One turning vector, and how many ticks it has turned:
The counts run from 0 to 248.
[-0.33  2.66  2.18 -2.11 -3.62  5.50  0.13 -2.40  3.11  0.17 -1.77  2.57
  1.49 -0.22 -0.38 -2.63 -0.45 -0.61 -1.75 -0.74  0.71 -0.64  1.34  0.62
  0.86  3.48 -2.58 -0.08  2.09 -2.07 -0.25  1.43 -2.85 -0.98 -2.21 -0.21
 -0.55  4.16  0.99 -1.01 -0.26 -0.14  5.49 -0.99  1.31  2.08 -1.95  1.87
  0.86 -1.63] => 130
[ 0.16 -2.04 -0.92  3.25  2.93 -1.78  0.08  1.45 -2.47 -1.29  0.91 -0.14
 -2.41  0.68  0.05  3.32  1.02  1.23 -0.64 -1.06  0.37  1.77 -4.00 -0.42
  0.74 -3.58  0.96  1.02 -3.62  4.84  2.53  3.62  1.11 -0.28  0.74 -0.63
 -1.19 -0.97 -2.06  0.00 -0.15 -0.55 -2.98  2.68 -2.82 -1.32  1.08 -5.62
  1.17  1.16] => 19
[-0.19 -4.61 -1.68  1.52  2.99  0.07  1.18  1.92  2.88  1.36 -6.03 -0.01
  0.45  1.90  1.46  1.54  1.37  1.27  0.55 -3.00 -0.61  0.60  0.10  1.15
  0.10  0.15  0.49  2.94 -1.24  1.44  2.11  5.19  0.39  0.46  3.87  0.55
 -0.60  0.87 -0.98 -0.79  2.25  0.35  0.45  1.22 -3.50 -0.31 -0.94 -2.99
  3.11 -1.25] => 226
[ 0.58 -2.20 -0.94  2.97  2.99 -1.41 -0.15  1.90 -2.50 -0.79  1.36 -0.24
 -1.98  0.51 -1.06  3.16  1.33  0.97 -1.90 -1.05  0.57  2.05 -4.09 -1.38
  1.72 -3.12  0.85  1.33 -3.41  4.83  2.56  3.40  1.76 -0.48  0.36 -1.07
 -1.07 -1.91 -2.09 -0.37  0.10 -0.09 -2.00  2.73 -3.19 -0.97  1.40 -5.53
  0.25  1.11] => 21
[-1.70  0.51  1.31  2.64 -2.96  6.19  0.63 -0.20  2.10  2.06  2.25  3.12
  4.40 -1.05 -0.54  0.67  2.34 -1.99  0.13 -1.96  0.35  0.58 -1.23 -4.05
 -1.84  0.84 -3.84 -1.11 -1.47  3.48  2.86  2.19 -1.89  0.61  2.41 -1.34
  2.35 -0.23 -1.26 -1.30 -1.06  0.48  2.80 -0.92 -0.91  0.22  1.44 -2.76
  0.97  0.71] => 68
[ 0.28 -2.89 -0.94 -0.84  2.21 -0.36  0.71  0.16  3.05  0.25 -7.28 -0.08
 -0.74  2.58  2.33 -0.38 -0.08  2.30 -0.35 -2.53 -0.23  0.18  1.11  4.04
  1.34  1.89  1.47  3.15  0.54 -2.03  0.27  4.91 -0.64  0.14  1.22  1.00
 -2.24  4.12  0.59 -0.84  1.95 -0.48  1.53  0.93 -2.28  0.46 -2.98 -0.74
  3.51 -2.05] => 194
[ 0.22 -1.99 -1.18 -0.06  2.14 -1.39  0.91 -0.72  1.49 -0.66 -5.32 -0.30
 -1.55  3.81  3.71  0.47 -0.12  1.33  1.52 -2.10 -0.18  0.44  0.52  3.57
 -1.09 -0.04  2.34  1.90 -0.48 -1.30  0.14  3.95 -1.85  0.50  3.08  1.43
 -2.94  5.40  0.51 -0.84  0.68 -0.58  0.47  1.26 -2.00 -0.68 -2.93 -1.65
  3.92 -0.83] => 199
[-0.36 -4.39 -1.34  2.72  2.36  0.23  1.29  2.02  2.13  1.31 -3.72  0.26
  0.77  2.34  2.55  2.26  1.48  0.07  1.69 -2.96 -0.48  0.75 -1.12  0.16
 -1.71 -0.49  0.28  1.46 -2.36  2.18  2.45  4.62 -0.20  1.06  5.09  0.56
 -0.49  1.24 -1.09 -1.25  1.16  0.30 -0.44  1.31 -3.71 -1.20 -0.54 -4.35
  3.92 -0.08] => 6
[ 1.13 -3.45 -1.27  0.28  4.30 -2.03  0.05  2.25 -0.59 -1.29 -4.63 -0.60
 -3.18  0.72 -0.50  1.58  0.04  3.32 -2.27 -1.60  0.00  1.29 -1.34  2.08
  3.84 -0.46  2.11  3.55 -0.96  1.96  1.41  4.98  2.06 -1.04 -0.75 -0.07
 -1.72 -0.10 -1.21 -0.51  2.18  0.02 -0.76  2.76 -2.96  0.29 -0.43 -3.37
  0.90 -1.80] => 217
[ 0.34  2.37  2.42 -2.78 -2.99  3.90 -0.98 -2.11  0.27 -1.41  1.12  2.19
  0.00 -2.18 -2.71 -2.22 -0.86  0.51 -4.45 -0.15  1.48  0.30 -0.40  0.52
  3.85  2.26 -2.60  0.15  1.65 -0.76  0.09  1.29 -1.03 -2.17 -5.34 -2.00
 -0.64  1.52  0.42  0.01 -0.45 -0.48  4.53  0.29  2.00  2.51 -0.56  1.25
 -1.51 -1.42] => 122
[-0.88  2.07  2.31 -0.08 -4.57  6.60  0.08 -1.50  2.51  1.20  1.15  2.83
  4.20 -1.60 -1.38 -1.18  1.06 -1.70 -1.38 -0.83  0.75 -0.44 -0.46 -2.63
  0.02  2.33 -4.43 -0.70  0.60  0.32  1.59  1.09 -2.10 -0.61 -0.82 -1.73
  1.28  1.27 -0.18 -1.00 -1.01 -0.03  4.78 -1.72  0.88  1.78  0.33  0.20
  0.15 -0.63] => 98
[-1.00  0.22 -0.60  4.49 -1.13  1.43  0.55 -0.18 -1.76 -0.14  4.09  1.53
  0.89  0.92  0.91  2.79  1.82 -1.76  1.30 -1.06 -0.07  0.60 -3.69 -2.93
 -2.63 -2.61 -1.07 -1.26 -3.95  4.61  2.66  2.03 -1.21  0.81  2.94 -1.23
  0.16 -0.25 -2.06 -0.54 -1.48 -0.51 -1.66  1.63 -1.46 -1.27  1.59 -4.57
  1.78  2.27] => 45
[-0.32 -2.51 -1.51  3.38  2.67 -1.46  0.85  0.19 -0.63 -0.18 -1.22 -0.15
 -1.25  2.78  2.69  2.65  1.26 -0.07  1.68 -2.06 -0.37  1.54 -2.20  1.03
 -2.60 -2.92  1.90  0.80 -3.40  2.60  1.80  3.75 -0.50  1.32  3.84  0.17
 -1.73  2.24 -1.07 -0.92 -0.18 -0.76 -2.34  2.59 -2.70 -1.97 -0.09 -4.60
  3.57  0.92] => 235
[ 0.06 -2.10 -1.40  3.60  2.61 -1.49  0.33  0.79 -2.66 -0.82  1.03  0.26
 -1.99  1.72  1.72  2.95  1.11  0.18  0.68 -0.88 -0.09  1.45 -3.97  0.24
 -1.06 -3.28  1.29  1.11 -3.68  4.23  2.03  3.40  0.25  0.28  2.10 -0.24
 -1.69  0.37 -1.64 -0.45 -0.76 -0.54 -3.35  3.26 -3.15 -1.80  0.91 -5.19
  1.99  1.74] => 16
[-0.55 -3.52  0.06  2.40  1.28  2.42  0.87  2.72  1.70  1.88 -1.77  1.16
  2.68 -0.23 -1.06  2.04  2.65  0.24 -1.22 -2.59  0.31  0.91 -1.52 -2.93
  0.76 -0.08 -2.14  1.52 -2.52  4.13  3.39  4.42  1.03  0.22  3.04 -1.21
  1.68 -2.84 -2.09 -1.12  1.11  1.04  1.32  0.21 -3.29  0.14  1.64 -3.80
  1.48 -0.53] => 32
[-0.93  2.96  1.82  0.47 -4.91  5.94  0.17 -3.48  1.45  0.61  2.70  3.27
  2.81 -0.41  0.76 -1.64  0.64 -2.60  0.05 -0.29  0.83 -0.31 -0.62 -1.75
 -2.24  1.53 -3.67 -2.30  0.17 -0.14  0.81  0.22 -3.94  0.22 -0.30 -0.98
  0.63  3.56 -0.10 -0.98 -1.93 -0.75  4.21 -1.02  1.35  0.54 -0.46  0.09
  0.58  0.45] => 103
[ 1.10 -2.97 -1.13 -0.04  4.56 -2.62 -0.08  2.00 -1.40 -1.69 -3.90 -0.71
 -4.10  1.00 -0.56  1.19 -0.06  3.14 -1.84 -1.51  0.30  1.11 -1.66  2.48
  3.57 -1.27  2.21  3.10 -1.46  1.73  1.34  4.87  1.87 -1.03 -1.06 -0.13
 -2.69  0.10 -0.80  0.11  1.56 -0.37 -0.70  2.83 -2.68 -0.41 -0.65 -3.36
  0.94 -0.89] => 215
[-1.02 -2.86 -0.02  3.41  0.49  2.94  1.29  1.95  2.32  1.92 -1.26  1.77
  3.43  0.07  0.17  1.81  2.61 -0.32  0.57 -2.70  0.08  0.33 -1.41 -3.24
 -0.78 -0.29 -1.87  1.24 -2.30  3.99  3.21  4.11 -0.35  0.93  3.97 -0.40
  1.62 -1.70 -2.03 -1.24  0.89  0.70  1.26  0.01 -3.32 -0.45  1.65 -4.10
  1.89  0.02] => 35
[-0.68 -0.40  1.07  2.13 -0.58  3.67 -0.29  1.11 -0.66  0.61  2.52  2.18
  1.52 -2.07 -3.53  1.31  2.24 -0.28 -2.91 -1.21  1.29  1.03 -3.02 -4.27
  2.02 -0.77 -3.29  0.32 -1.78  5.14  2.59  3.04  1.31 -0.81 -1.10 -2.32
  1.84 -3.85 -2.07 -0.21 -0.21  0.60  1.67  0.77 -1.78  0.75  2.21 -3.41
 -1.52  0.12] => 58
[-0.71  1.67  2.18 -0.07 -4.13  6.83  0.08 -1.50  1.99  1.35  1.61  3.42
  3.82 -1.83 -1.95 -1.09  1.11 -1.30 -2.38 -0.93  1.22 -0.21 -0.52 -3.11
  1.31  2.66 -4.62 -0.67  0.52  1.61  1.65  1.43 -1.78 -0.72 -1.66 -1.83
  1.72  0.36 -0.42 -1.11 -0.67  0.24  4.91 -0.96  0.79  1.62  0.70 -0.22
 -0.24 -0.77] => 96
[-0.19 -2.29 -1.07 -0.29  1.96 -0.76  0.86 -0.47  2.14 -0.42 -5.83 -0.19
 -1.56  3.62  3.52  0.14 -0.24  1.09  1.51 -2.27 -0.50  0.66  0.74  4.04
 -0.74  0.01  2.14  2.24 -0.08 -1.47 -0.03  4.29 -1.62  0.94  2.73  1.11
 -2.46  5.04  0.51 -0.93  1.27 -0.45  0.49  1.15 -1.87 -0.57 -2.82 -1.93
  4.25 -1.15] => 198
[-0.59  4.45  1.62  0.00 -5.01  3.92 -0.73 -4.61 -1.00 -1.63  5.07  2.83
  0.07 -0.31  0.66 -0.98 -0.40 -2.37 -0.36  0.78  1.05  0.18 -2.26  0.19
 -1.73  0.12 -2.77 -2.89  0.00  0.52  0.40 -0.61 -3.96 -0.39 -2.20 -1.23
 -0.88  4.16  0.49 -0.56 -2.73 -1.54  2.72  0.49  2.26  0.37 -1.01 -0.37
  0.57  1.45] => 109
[-0.45  3.27  1.98  0.88 -2.77  3.76 -0.93 -1.71 -2.44 -1.39  5.80  2.31
  0.54 -2.17 -3.03  0.03  0.93 -1.24 -3.36  0.56  1.66  0.93 -3.85 -2.80
  1.34 -0.87 -2.99 -1.43 -1.24  4.13  1.77  0.68 -0.87 -1.29 -3.73 -2.36
  0.23 -0.97 -1.16 -0.10 -2.47 -0.65  1.74  1.57  0.85  0.71  1.80 -2.14
 -1.98  0.78] => 85
[-1.65  2.44  1.00  3.02 -3.41  4.50  0.02 -1.74 -0.20  0.53  4.66  3.09
  2.77  0.39  0.92  0.84  1.52 -2.97  0.69 -0.33  0.41  0.32 -2.81 -3.05
 -3.49 -0.71 -3.32 -2.54 -2.19  3.14  1.98  0.47 -2.78  0.42  1.73 -1.13
  0.92  1.20 -1.01 -1.03 -2.25 -0.32  1.80  0.02  0.07 -0.98  1.33 -2.48
  1.01  2.01] => 74
[ 0.51  1.29 -0.20 -1.27  0.39 -1.02 -0.29 -3.36 -0.97 -2.61 -1.86  0.01
 -3.89  3.05  3.40 -0.75 -1.96  0.75  0.35 -0.30  0.25  0.58 -0.23  4.98
 -0.51 -0.38  1.81  0.23  0.91 -2.22 -0.73  1.77 -2.58 -0.33 -1.36  1.07
 -4.37  6.91  1.15 -0.50 -0.43 -1.78  0.27  2.23  0.78 -0.37 -3.71 -0.90
  2.45  0.05] => 173
[ 0.45 -1.86 -1.08  2.81  3.25 -1.87 -0.16  1.05 -2.68 -1.03  1.30  0.14
 -2.07  0.38 -0.59  3.06  1.63  1.13 -1.17 -0.75  0.51  1.61 -4.23 -0.44
  0.74 -2.78  0.86  0.97 -3.28  4.94  2.64  3.40  1.63 -0.56  0.57 -1.08
 -0.98 -1.81 -2.10 -0.05 -0.19  0.04 -2.56  3.03 -3.04 -0.87  1.29 -5.07
  0.64  0.81] => 20
[-1.04 -1.22 -0.42  4.51 -0.62  2.56  0.85  0.36  0.85  0.94  1.81  1.63
  2.16  0.60  1.39  2.39  2.76 -1.98  1.55 -1.81 -0.20  0.91 -2.55 -3.08
 -3.23 -1.60 -1.77 -0.84 -3.12  4.26  2.91  2.40 -1.60  1.43  4.66 -0.54
  0.77 -0.13 -1.82 -1.51 -0.67  0.27 -0.31  0.55 -2.43 -1.49  1.34 -4.36
  2.40  1.50] => 41
[-0.24  3.49  1.61 -1.39 -3.34  3.01 -0.05 -4.43  1.08 -0.97  0.36  2.00
 -0.05  1.40  2.08 -1.71 -1.40 -1.53 -0.14 -0.10  0.62 -0.31  0.34  2.95
 -1.42  1.93 -1.55 -1.38  1.34 -2.59 -0.69  0.72 -4.19 -0.20 -1.00 -0.15
 -2.47  6.87  1.14 -0.56 -1.49 -1.14  3.54 -0.02  2.24  0.37 -2.39  1.28
  1.84 -0.51] => 137
[ 0.59  0.78 -0.62 -1.57  1.40 -2.36 -0.71 -2.56 -1.84 -3.35 -1.41 -0.32
 -4.79  2.58  1.82 -0.54 -1.86  1.74 -1.15  0.43  0.94  1.20 -1.16  5.60
  1.46 -0.46  2.52  0.92  0.12 -1.40 -1.31  2.40 -1.12 -0.66 -3.08  0.63
 -4.69  5.27  0.73  0.15 -0.50 -1.83  0.12  3.15  0.52 -0.38 -2.68 -0.86
  1.39 -0.57] => 177
[ 1.22  0.16 -0.17 -1.94  2.17 -2.61 -1.04 -2.03 -2.20 -3.18 -1.75 -0.67
 -5.15  2.12  0.71 -0.68 -1.94  2.00 -2.33 -0.20  1.04  0.57 -1.05  4.92
  2.68 -0.60  2.53  1.59  0.42 -0.98 -0.93  3.03 -0.94 -1.42 -3.97  0.27
 -4.32  4.57  0.54  0.06  0.05 -1.20 -0.07  3.06  0.19 -0.09 -2.79 -1.03
  1.07 -0.64] => 179
[ 0.46  3.07  1.02 -2.63 -0.82  0.53 -1.12 -3.21 -2.40 -3.20 -0.13  0.79
 -3.61  0.01 -0.56 -2.16 -2.41  1.36 -3.57  0.48  1.49  0.22 -1.03  3.69
  2.95  1.16  0.22  0.23  1.61 -1.38 -1.49  1.33 -1.49 -2.14 -6.15 -0.67
 -3.36  4.27  1.31  0.49 -0.70 -1.33  2.01  2.27  1.80  1.35 -1.79  0.27
 -0.34 -0.96] => 149
[ 0.36 -2.12 -1.15  2.82  3.78 -2.10  0.05  1.43 -2.80 -1.33  0.54 -0.35
 -2.50  1.04 -0.20  2.78  1.26  1.24 -1.02 -1.24  0.24  1.94 -3.87 -0.08
  1.23 -2.92  1.37  1.62 -3.02  4.37  2.00  3.62  1.32 -0.55  0.26 -0.91
 -1.64 -0.75 -1.81  0.12  0.04 -0.09 -3.06  3.16 -3.22 -1.22  1.20 -5.25
  0.88  0.49] => 243
[-0.55  0.12  0.27  3.01 -0.23  1.43 -0.83  0.60 -2.82 -0.58  5.09  1.50
 -0.32 -0.90 -1.84  2.50  1.22 -0.37 -1.75 -0.06  0.75  1.33 -5.07 -3.36
  0.91 -2.58 -1.79 -1.11 -2.89  5.72  2.77  1.75  0.42 -0.81 -1.03 -2.21
  0.61 -2.23 -1.80 -0.25 -1.45 -0.42 -1.18  2.19 -1.15 -1.30  2.88 -4.44
 -0.58  1.43] => 52
[ 0.82  1.14  0.00 -1.35  1.52 -2.19 -0.70 -2.57 -1.82 -3.22 -1.53 -0.34
 -4.82  2.66  1.95 -0.54 -2.30  0.90 -0.62  0.18  0.97  0.60 -1.22  5.37
  0.78 -0.18  2.35  0.54  0.56 -1.42 -1.10  2.14 -1.89 -1.07 -2.38  0.71
 -4.65  5.97  1.02  0.42 -0.65 -1.95 -0.08  2.73  0.49 -0.50 -2.80 -0.80
  1.88 -0.74] => 176
[ 0.49 -3.20 -0.84 -0.86  2.39 -0.01  0.80  0.34  2.69  0.35 -6.86  0.25
 -1.22  2.92  2.79  0.01 -0.21  1.79  0.10 -2.35 -0.39  0.05  1.48  3.65
  0.71  1.55  1.52  3.02 -0.03 -1.71  0.21  4.30 -0.98 -0.16  1.75  1.15
 -2.02  4.19  0.54 -0.72  1.82 -0.35  1.38  1.18 -2.19  0.35 -2.64 -0.93
  3.77 -1.90] => 195
[ 0.30 -1.51 -1.20  0.48  2.40 -2.05  1.02 -0.85  0.50 -1.07 -4.17 -0.50
 -2.89  3.88  4.18  1.24 -0.45  0.88  1.66 -1.35 -0.43  0.76 -0.14  4.07
 -1.38 -0.67  2.50  1.17 -0.79 -0.54  0.55  3.65 -2.06  0.65  2.51  0.99
 -3.39  5.47  0.46 -0.74  0.38 -0.77 -0.85  2.06 -1.79 -0.99 -2.69 -2.32
  3.87 -0.16] => 202
[-1.51  2.44  0.97  2.95 -3.88  4.73 -0.21 -2.13 -0.33  0.45  5.79  2.40
  2.49 -0.06  0.17  1.38  1.60 -3.04  0.84 -0.55  0.76  0.40 -3.09 -3.20
 -3.48 -0.82 -3.02 -2.52 -1.76  3.60  2.08  0.36 -2.76  0.52  1.39 -1.50
  0.51  1.15 -0.79 -1.30 -2.35 -0.54  1.20  0.39  0.37 -0.56  1.42 -2.91
  0.95  2.53] => 75
[-0.43 -2.98 -1.63  3.77  2.15 -0.67  1.33  0.52  0.89  0.95 -2.50  0.52
  0.10  2.86  3.34  2.33  1.56 -0.26  2.10 -2.37 -0.74  0.88 -1.50  0.03
 -2.78 -1.99  1.16  1.18 -3.10  2.91  1.99  3.96 -0.52  1.19  5.05  0.43
 -1.28  1.78 -1.58 -1.40  0.40 -0.23 -1.63  1.74 -3.38 -1.71 -0.25 -4.63
  3.94  0.84] => 9
[-0.09 -3.48 -1.58  3.01  2.51 -0.50  1.33  1.56  1.66  1.18 -3.92  0.26
  0.18  3.04  3.01  1.93  1.36  0.68  1.82 -2.72 -0.47  0.75 -0.40  0.49
 -1.79 -0.78  1.09  1.17 -2.68  1.73  2.10  4.66 -0.44  1.04  5.38  0.66
 -0.95  2.06 -0.77 -1.21  0.95  0.04 -0.54  1.36 -3.41 -1.37 -0.66 -4.11
  3.90 -0.26] => 230
[ 1.10 -2.71 -0.91 -1.95  2.41 -0.32 -0.52  0.46  2.04 -0.37 -7.11  0.00
 -1.92  1.31  0.61 -0.18 -0.49  2.68 -1.85 -1.95  0.20  0.39  1.31  3.89
  3.64  1.64  1.26  3.51  1.24 -1.67  0.39  5.01  0.56 -0.82 -1.21  0.52
 -2.49  2.80  0.51 -0.29  2.44  0.10  2.20  1.44 -1.63  1.19 -2.47 -0.56
  2.28 -2.54] => 190
[-0.70  3.22  1.46 -1.76 -4.29  3.88  0.35 -4.30  1.32 -0.89 -0.03  2.28
  0.09  1.52  2.23 -2.19 -1.13 -1.16  0.04 -0.24  0.56 -0.85  0.22  2.49
 -1.72  1.78 -1.31 -1.40  1.77 -2.68 -0.60  0.96 -4.35  0.45 -1.16  0.08
 -1.85  6.63  1.08 -0.75 -1.29 -1.13  4.08  0.33  2.12  0.91 -2.75  1.56
  1.92 -0.28] => 136
[-0.93 -0.81  1.29  1.80 -1.68  5.59  0.43  1.41  1.73  1.49  1.53  2.98
  4.18 -1.96 -2.58  0.64  2.80 -0.63 -1.92 -1.63  0.56  0.77 -1.89 -4.35
  0.97  0.72 -4.02  0.21 -1.22  4.02  3.17  2.67 -0.17 -0.65  0.62 -2.06
  2.51 -2.22 -2.00 -0.93  0.55  0.98  3.11 -0.49 -1.50  0.87  2.09 -2.54
 -0.22 -0.43] => 63
[-1.01  3.24  1.22  2.52 -3.51  3.69  0.00 -2.39 -1.92 -0.50  6.40  2.41
  1.35 -0.51  0.24  1.01  0.67 -2.38 -0.41  0.00  1.06  1.20 -3.79 -2.38
 -2.53 -1.15 -2.84 -2.88 -2.10  3.43  1.59  0.10 -2.37 -0.03 -0.52 -1.58
  0.48  0.99 -1.01 -0.48 -2.78 -0.39  0.91  0.98  0.59 -0.58  1.27 -2.54
  0.15  2.21] => 78
[-1.47 -2.72 -0.44  3.49  0.18  3.20  1.31  2.35  1.95  1.97 -1.36  1.58
  3.01  0.26  0.96  2.16  2.32 -0.78  0.50 -2.56 -0.59  0.85 -1.18 -3.50
 -0.90 -0.78 -1.85  0.90 -2.83  3.85  3.18  3.60 -0.38  1.01  4.68 -0.75
  1.74 -1.26 -2.17 -1.45  0.40  0.91  1.13  0.28 -3.34 -0.45  1.34 -4.28
  2.17  0.10] => 36
[-0.88  2.99  1.56 -1.43 -3.94  4.32 -0.01 -3.69  1.93 -0.16 -0.57  2.31
  0.61  0.95  1.97 -2.26 -0.93 -1.69  0.06 -0.36  0.57 -0.53  0.70  2.08
 -1.18  2.23 -1.93 -0.92  1.73 -2.35 -0.54  1.02 -4.27 -0.22 -1.24 -0.17
 -1.44  6.37  1.16 -1.14 -1.19 -0.91  3.98 -0.29  2.45  1.29 -2.70  1.24
  1.85 -0.58] => 135
[ 1.18 -2.08 -0.53 -2.57  2.76 -1.22 -0.12  0.27  0.68 -1.30 -5.67 -0.30
 -3.13  1.08 -0.13 -0.69 -0.83  3.08 -2.90 -1.28  0.51  0.44  0.15  3.73
  4.75  1.03  1.39  3.29  1.25 -1.48 -0.11  4.87  0.75 -1.45 -2.30 -0.29
 -2.87  2.43  0.11 -0.20  2.37 -0.32  1.76  1.70 -1.16  1.56 -2.65 -0.27
  1.04 -2.53] => 187
[-1.18 -0.57  0.66  2.20 -2.15  6.10  0.22  0.75  2.30  1.74  1.23  3.02
  4.32 -1.55 -1.96  0.79  2.67 -1.17 -1.38 -1.81  0.62  0.26 -1.56 -4.41
  0.10  0.31 -3.67 -0.04 -1.33  3.44  2.89  1.97 -0.88  0.00  1.48 -1.15
  2.62 -2.06 -1.44 -1.01 -0.20  0.50  3.48 -0.50 -1.27  0.81  1.47 -2.36
  0.35  0.05] => 65
[-0.96 -3.44 -0.22  3.13  0.79  2.75  0.85  2.59  2.10  2.21 -1.90  1.64
  2.56 -0.21 -0.63  2.30  2.55  0.29 -0.27 -1.94 -0.24  0.83 -1.33 -3.16
  0.38 -0.35 -2.04  1.42 -2.37  3.92  3.64  4.56  0.52  0.37  3.45 -0.92
  1.74 -2.45 -1.85 -0.88  1.07  0.85  0.89  0.04 -3.24  0.07  1.48 -4.36
  1.84 -0.39] => 33
